X = 129	76	26	93	85
X[0] = 129
X[-4] = 76
X[2] = 26
X[-2] = 93

W =
array([[104, 130, 172, 162, 120, 101,  98, 100, 102, 101, 101],
       [ 99,  99, 101,  99, 111, 149, 177, 143, 110, 103, 101],
       [100,  98,  99, 101, 109, 144, 175, 147, 113, 103, 102],
       [ 99,  99, 101, 123, 166, 169, 128, 103, 100, 104, 100],
       [104, 131, 172, 162, 119, 101,  99,  99, 102, 101, 100],
       [133, 175, 162, 118, 102,  99,  98,  98,  98, 100, 101],
       [ 97,  97, 102, 100, 101,  98,  98, 110, 146, 177, 150],
       [ 99,  99,  99,  98, 103, 127, 167, 166, 124, 105, 102],
       [116, 158, 175, 137, 106,  99,  98,  99, 100,  99, 101]])
W[0,0]	104
W[2,5]	144
W[:, -10]	[130, 99, 98, 99, 131, 175, 97, 99, 158]
W[7,1]	99
W[4,0]	104
W[4,-2]	101
W[5,8]	98
W[3,-4]	103
W[:, 4]	[120, 111, 109, 166, 119, 102, 101, 103, 106]
W[:, 0]	[104, 99, 100, 99, 104, 133, 97, 99, 116]
W[-1]	[116, 158, 175, 137, 106, 99, 98, 99, 100, 99, 101]
W[:, -4]	[100, 143, 147, 103, 99, 98, 110, 166, 99]
W[4,-4]	99
W[-7,-3]	113
W[-4,-10]	175
W[4]	[104, 131, 172, 162, 119, 101, 99, 99, 102, 101, 100]
W[5,5]	99
W[-2,9]	105
W[-3,5]	98
W[:, 5]	[101, 149, 144, 169, 101, 99, 98, 127, 99]
W[0,10]	101
W[-7,0]	100
W[-1,-9]	175
W[-8,2]	101
W[4,1]	131
W[1]	[99, 99, 101, 99, 111, 149, 177, 143, 110, 103, 101]
W[-5,-3]	102
W[-4,-5]	98
W[8,-11]	116
W[0]	[104, 130, 172, 162, 120, 101, 98, 100, 102, 101, 101]
W[5,-7]	102
W[-5,-7]	119
W[:, 10]	[101, 101, 102, 100, 100, 101, 150, 102, 101]

A =
[[82, 77, 98, 81, 87, 75, 96, 94],
[55, 74, 70, 50, 144, 70, 100, 71],
[130, 157, 110, 138, 73, 152, 79, 118],
[65, 99, 57, 63, 138, 94, 97, 86],
[123, 134, 103, 127, 72, 130, 88, 123]]
A[0, 0] => 82
A[0, 7] => 94
A[3, 4] => 138
A[0, 1] => 77
A[1, 6] => 100
A[:, 2] => [98, 70, 110, 57, 103]
A[1, 0] => 55
A[0, 2] => 98
A[3] => [65, 99, 57, 63, 138, 94, 97, 86]
A[:, 7] => [94, 71, 118, 86, 123]
A[3, 5] => 94
A[1] => [55, 74, 70, 50, 144, 70, 100, 71]
A[1, 2] => 70
A[2, 0] => 130
A[0, 6] => 96
A[3, 1] => 99
A[0, 5] => 75
A[1, 5] => 70
A[:, 3] => [81, 50, 138, 63, 127]
A[4, 7] => 123

data =
[[149, 41, 89, 63, 156, 135, 95, 111, 82, 70, 34, 74, 36, 40, 56],
[85, 112, 84, 109, 107, 86, 110, 100, 120, 127, 106, 107, 132, 120, 114],
[87, 90, 84, 85, 65, 99, 134, 115, 95, 79, 129, 92, 81, 114, 76],
[110, 101, 82, 100, 71, 95, 103, 111, 82, 103, 118, 88, 87, 109, 90],
[68, 161, 120, 122, 101, 73, 88, 103, 120, 112, 140, 103, 138, 151, 118],
[130, 30, 89, 63, 120, 138, 88, 100, 69, 67, 34, 96, 36, 29, 62],
[79, 156, 135, 125, 91, 73, 83, 97, 111, 118, 151, 134, 160, 157, 135],
[93, 123, 115, 100, 87, 82, 97, 96, 114, 124, 129, 121, 138, 120, 97],
[85, 85, 99, 91, 78, 102, 125, 118, 74, 82, 129, 107, 64, 109, 73],
[118, 30, 79, 69, 137, 141, 99, 97, 77, 73, 40, 76, 41, 40, 62],
[121, 41, 103, 78, 124, 144, 97, 114, 74, 67, 34, 84, 36, 35, 62],
[90, 134, 99, 115, 101, 86, 97, 93, 114, 121, 95, 111, 138, 125, 101],
[90, 79, 79, 66, 65, 95, 115, 134, 79, 79, 151, 98, 92, 93, 76],
[82, 128, 135, 137, 107, 76, 90, 90, 133, 127, 90, 107, 138, 114, 142]]
data[0,0]	149
data[-11,-2]	109
data[-4]	[121, 41, 103, 78, 124, 144, 97, 114, 74, 67, 34, 84, 36, 35, 62]
data[-1]	[82, 128, 135, 137, 107, 76, 90, 90, 133, 127, 90, 107, 138, 114, 142]
data[:, -15]	[149, 85, 87, 110, 68, 130, 79, 93, 85, 118, 121, 90, 90, 82]
data[-9,1]	30
data[-6,-10]	102
data[0,-2]	40
data[-12,-1]	76
data[-10,-13]	120
data[-3,11]	111
data[:, 6]	[95, 110, 134, 103, 88, 88, 83, 97, 125, 99, 97, 97, 115, 90]
data[-12,-8]	115
data[-10,-7]	120
data[-10,-15]	68
data[3,1]	101
data[:, -5]	[34, 106, 129, 118, 140, 34, 151, 129, 129, 40, 34, 95, 151, 90]
data[-7,6]	97
data[9,11]	76
data[-14]	[149, 41, 89, 63, 156, 135, 95, 111, 82, 70, 34, 74, 36, 40, 56]
data[:, 1]	[41, 112, 90, 101, 161, 30, 156, 123, 85, 30, 41, 134, 79, 128]
data[-8,-8]	97
data[-2,5]	95
data[:, -13]	[89, 84, 84, 82, 120, 89, 135, 115, 99, 79, 103, 99, 79, 135]
data[-7,3]	100
data[12,-9]	115
data[-1,2]	135
data[9,7]	97
data[-9,8]	69
data[5,10]	34
data[-11,-9]	103
data[8,-5]	129
data[-10,1]	161
data[-4,2]	103
data[6,13]	157
data[-12,8]	95
data[-4,-8]	114

arr =
[[149, 106, 135, 135, 56, 157, 74, 83],
[52, 82, 171, 51, 27, 143, 52, 128],
[155, 133, 80, 139, 62, 69, 140, 124],
[91, 26, 78, 26, 71, 58, 140, 92],
[28, 104, 163, 144, 29, 100, 99, 114],
[97, 25, 149, 52, 68, 138, 109, 103],
[142, 141, 27, 42, 110, 50, 87, 40],
[169, 89, 27, 122, 102, 140, 161, 122],
[121, 75, 115, 45, 51, 117, 54, 161],
[144, 36, 146, 129, 96, 76, 77, 75]]
Rows and columns are counted from 0.
(0, 0) = 149
(6, 1) = 141
(2, 1) = 133
(5, 0) = 97
(4, 7) = 114
(9, 6) = 77
(3, 4) = 71
(8, 5) = 117
(7, 3) = 122
(4, 4) = 29
(9, 5) = 76
(0, 6) = 74
(5, 4) = 68
(4, 1) = 104
(9, 3) = 129
(3, 6) = 140
(9, 0) = 144
(2, 2) = 80
(6, 6) = 87
(2, 7) = 124
(2, 0) = 155
(8, 1) = 75
(3, 7) = 92
(8, 0) = 121
(7, 5) = 140
(8, 2) = 115
(7, 1) = 89
(0, 3) = 135
(5, 2) = 149
